In the rows, 128 means zero.
One turn sends every row of this set to another row. A few are shown first. Where does it send the rows asked after them?
Q_954: [121  99 115 122  94 142 122 140 128 128  96 119 140 124 146 114 108 145
 134 133 136  92 168 115 157  95  98 129 125 118 136]
Q_761: [110 118 121 123  96 139 127 143 158 104  95 126 129 120 110 124 107 134
 102 118 137 133 112  89 132  94 106 134 110 150 155]
Q_570: [131 113 149 114 104 118 105 126 158 109 128 123 156 110 100 137 110 148
 104 114 113 138 144 128 137 130 190 121 148  88 139]
Q_413: [117 121 156 110  65 136 122 128 123 128 122 149 124 116 160 145 124 131
 107 113 123 134 134 103 127 169 112 133 147 141 147]
Q_619: [130 124 144 128 118 134 112 137 159 137 155 136 156 122 124 129 118 147
 107 133 120 137  90 131 145 125 142 129  86  81 145]
Q_258: [140 111 149 126 101 131 107 119 157 114 129 133 159 114 101 138 117 149
 102 110 113 141 134 129 141 121 192 122 153  82 137]
Q_877: [126 127 138 125 122 117 107 135 157 127 149 122 162 107 126 124 108 149
 111 137 119 141 100 139 139 137 141 122  86  90 143]
Q_872: [123 137 146 130 117 122 116 126 160 131 153 132 158 107 127 131 113 145
 103 135 121 143 107 131 131 125 131 121  83  81 155]
Q_29: [121 111 122 126 108 117 108 148 151 121  83 132 137 108 117 128 104 135
 119 117 139 149 106 100 135 103 115 127 119 161 131]
Q_984: [138 107 147 127  94 142 135 148 151 162 145 134 142 128 110 133 126 133
  81 123 136 109 196 132 142 141 144 129 125 135 158]
Q_815: [120  92 126 111 104 133 114 152 125 145 100 124 137 130 152 121 107 139
 139 132 135 102 164 111 160 101 109 127 123 123 120]
Q_620: [154 102 139 141  88 158 135 140 148 162 142 141 151 131 111 128 133 139
  84 117 136 105 180 134 151 134 147 133 137 128 158]
Q_279: [122 119 137 117  56 152 130 123 124 109 122 140 130 118 154 134 124 140
 104 112 118 118 130 105 136 170 109 139 148 139 159]
Q_847: [123 121 159 115  98 122 113 121 159 109 134 130 152 111  96 142 111 142
  96 113 116 136 151 124 130 122 183 122 144  79 151]
Q_509: [135 109 154 119  97 140 111 128 160 114 137 133 149 128  95 139 119 144
  97 110 115 132 132 122 143 119 191 131 147  80 140]
Q_405: [127 130 134 131 111 134 118 133 161 117 154 125 162 116 122 122 112 151
 105 136 117 128 100 133 140 127 134 128  82  81 154]
Q_755: [158  91 133 136  96 146 125 147 145 168 138 137 153 129 116 126 128 144
  92 119 134 112 176 139 159 147 155 129 140 142 143]
Q_286: [130 100 117 137  95 147 119 126 125 140  94 134 144 117 153 120 115 146
 135 127 137  99 162 112 156  87  97 125 133 112 137]
Q_920: [122 107 135 131  97 136 118 127 126 154  99 143 137 120 158 133 115 135
 135 126 138 110 170 110 147  85  96 121 130 110 139]
Q_419: [118 109 148 104  62 151 124 140 123 123 125 145 120 131 156 137 127 130
 107 112 119 124 123 100 141 168 119 142 144 141 142]
Q_716: [144 109 135 134  99 133 132 139 150 153 133 129 155 108 113 126 123 143
  86 123 134 113 200 140 141 147 143 119 134 142 155]
Q_999: [154 103 144 140 103 134 121 140 145 172 133 142 155 110 120 132 126 139
  92 119 135 124 188 141 148 147 151 121 141 140 144]
Q_842: [135 106 119 142 100 143 113 136 152 122  86 138 140 119 116 126 114 140
 118 109 137 146  92  94 141  92 113 132 129 149 139]
Q_206: [132 115 145 124  59 151 121 120 121 126 117 154 134 115 161 138 131 139
 111 111 121 133 122 105 137 165 113 135 157 137 149]
Q_729: [111 122 132 129 101 120 119 135 154 119  87 135 135 103 120 135 103 130
 109 117 139 151 120  94 121  92 104 125 113 150 152]
Q_909: [121 108 131 126  97 145 122 147 156 124  96 140 125 134 114 131 116 127
 108 114 140 138  97  85 139  85 114 138 112 144 145]
Q_864: [124 109 136 108  65 141 118 135 120 114 117 134 134 114 157 132 120 141
 112 116 118 125 128 109 140 180 119 134 151 149 139]
Q_172: [128 116 150 118  94 136 119 124 163 102 137 126 151 120  93 136 114 145
  91 111 114 127 143 122 138 120 182 129 142  77 153]
Q_308: [139 128 134 140 117 130 111 125 155 132 147 133 167 107 128 124 115 155
 110 134 117 141  93 136 143 127 139 122  91  83 145]
Q_45: [118  98 138 117 101 138 117 144 124 158 104 139 128 133 155 133 114 130
 133 128 141 106 162 104 155  88 106 129 123 114 129]

Q_509 -> Q_570
Q_842 -> Q_729
Q_815 -> Q_954
Where do these go?
Q_872 -> Q_619
Q_279 -> Q_206
Q_999 -> Q_984

